In the data rows, 500 means zero.
Some points, each followed by its number:
293,230,574,709,525,424,381,618,658,122,548,488,793,304,504,999,448,524,439,099,142,627 0
718,655,378,357,544,626,516,301,346,655,573,436,144,529,403,249,482,504,428,758,746,432 1
467,355,386,375,382,533,815,508,604,377,644,431,359,557,488,333,412,504,376,686,448,499 2
515,497,499,519,530,433,511,483,538,510,424,605,483,492,442,491,524,435,467,536,359,540 3
598,821,486,288,694,391,363,433,517,494,383,520,522,458,293,745,520,645,515,519,299,516 4
308,000,465,642,216,440,650,761,683,410,765,409,576,600,806,000,390,385,530,484,463,587 5
637,676,525,334,551,417,390,364,260,358,572,443,258,538,415,636,419,730,364,545,536,580 6
520,445,606,714,573,536,671,757,661,565,570,658,606,495,532,437,409,388,535,578,450,507 7
435,552,430,432,534,453,505,558,439,567,635,758,507,582,520,690,372,572,345,552,340,538 8
663,617,390,387,517,590,512,362,396,605,540,453,222,528,416,323,485,519,436,717,666,440 9
266,362,563,395,304,452,823,613,324,470,524,581,338,717,752,511,516,414,378,619,422,527 10
New points follow, each followed by the number of its nearest point above by angle.
466,523,692,699,387,742,473,493,006,334,918,150,459,295,533,804,413,689,499,175,999,444 6
474,561,522,524,436,438,497,385,449,608,341,541,566,504,526,372,566,407,536,462,535,535 3
287,256,562,681,516,400,376,638,674,115,544,466,792,318,483,980,451,535,427,091,151,600 0
393,335,378,504,478,543,324,479,634,456,553,393,748,471,542,644,510,555,548,299,486,457 0
519,499,567,659,564,503,602,654,606,539,551,609,555,500,527,485,434,428,506,559,470,524 7
347,356,538,609,512,441,453,541,603,278,508,483,670,369,515,816,485,496,451,252,293,558 0
505,490,483,542,517,385,505,511,563,491,390,677,475,486,433,465,505,391,456,551,295,582 3
568,407,745,999,711,623,853,999,820,641,666,851,687,518,571,404,329,278,587,702,444,533 7
521,439,560,758,590,549,659,784,651,588,577,680,627,496,525,452,405,391,550,585,445,509 7
486,529,562,554,480,551,488,491,349,450,598,403,496,447,493,606,481,570,494,396,641,479 6
409,396,549,432,518,385,553,615,605,325,443,509,553,512,524,627,505,515,534,487,334,532 0
584,592,481,437,544,475,448,462,535,459,452,477,498,521,408,504,490,589,499,532,428,556 4
560,496,247,341,582,551,409,490,762,502,583,438,693,511,371,404,451,683,518,447,395,477 4
697,616,656,594,458,406,395,352,512,760,106,750,298,642,580,465,662,317,531,999,395,502 3
488,528,629,586,662,540,626,636,573,237,476,495,497,389,389,875,461,578,443,405,339,510 0
